In the data rows, 128 means zero.
The rows fall into hidden groups. There are 4 groups. Groups can overlap: rows of different groups may look alike.
Each row in order, then its group:
(48, 116, 83, 124, 43, 88, 76, 111, 68, 104, 84, 84) A
(42, 148, 73, 142, 47, 109, 62, 131, 68, 127, 62, 117) A
(97, 105, 110, 103, 94, 82, 103, 99, 104, 94, 117, 80) B
(176, 152, 163, 168, 182, 141, 176, 144, 165, 144, 157, 160) C
(150, 103, 102, 93, 150, 109, 130, 107, 146, 110, 152, 110) C
(77, 129, 80, 136, 76, 100, 96, 118, 86, 108, 126, 84) A
(62, 118, 112, 124, 63, 93, 89, 117, 69, 100, 102, 88) A
(122, 145, 103, 155, 122, 137, 115, 139, 121, 157, 122, 143) C
(166, 162, 148, 177, 176, 179, 147, 175, 160, 170, 148, 200) D
(214, 162, 188, 151, 192, 198, 177, 176, 185, 166, 161, 195) D
(56, 100, 68, 91, 62, 76, 87, 75, 69, 84, 85, 74) A
(224, 139, 192, 134, 205, 155, 178, 149, 186, 146, 162, 171) D
(37, 93, 83, 92, 49, 65, 73, 79, 56, 77, 77, 71) A
(2, 98, 80, 86, 2, 74, 52, 84, 19, 70, 58, 57) A
(137, 131, 137, 167, 149, 126, 149, 131, 142, 137, 140, 147) C
(183, 139, 178, 142, 199, 178, 173, 149, 189, 144, 168, 173) D
(185, 165, 142, 160, 187, 203, 163, 175, 171, 191, 159, 193) D
(46, 105, 79, 108, 48, 68, 71, 91, 56, 78, 83, 61) A
(186, 116, 155, 133, 190, 158, 159, 133, 178, 112, 162, 142) D
(53, 136, 85, 114, 47, 90, 84, 112, 62, 97, 88, 95) A
(122, 154, 114, 177, 125, 161, 119, 172, 122, 159, 124, 175) C
(173, 155, 179, 140, 188, 182, 161, 184, 168, 178, 146, 184) D
(138, 134, 138, 108, 132, 141, 130, 133, 132, 143, 125, 139) C
(131, 115, 111, 111, 140, 135, 126, 126, 127, 135, 138, 128) C
(76, 87, 86, 79, 66, 76, 84, 93, 76, 88, 87, 83) B
(180, 150, 157, 173, 198, 176, 168, 143, 183, 157, 164, 171) D
(193, 123, 181, 144, 189, 150, 174, 134, 185, 146, 164, 154) D
(87, 124, 78, 96, 97, 117, 95, 118, 95, 121, 89, 102) B
(110, 115, 102, 101, 110, 102, 127, 105, 113, 108, 119, 96) B
(221, 182, 191, 167, 190, 197, 180, 182, 181, 187, 161, 209) D
(199, 139, 184, 127, 198, 169, 177, 158, 186, 153, 159, 162) D
(194, 178, 183, 180, 187, 206, 163, 192, 178, 192, 157, 211) D
(132, 145, 122, 144, 116, 122, 132, 134, 125, 130, 149, 124) B
(162, 88, 150, 103, 164, 101, 155, 93, 161, 99, 145, 95) C
(90, 131, 83, 115, 89, 112, 103, 132, 110, 121, 115, 126) B
(35, 76, 75, 89, 32, 63, 70, 75, 74, 80, 71, 55) A
(167, 93, 172, 94, 172, 97, 167, 84, 175, 110, 163, 94) C
(209, 123, 185, 129, 196, 148, 171, 130, 173, 146, 162, 148) D
(160, 154, 149, 163, 166, 158, 142, 155, 143, 164, 144, 164) C
(81, 90, 121, 81, 83, 73, 115, 84, 112, 87, 125, 59) A
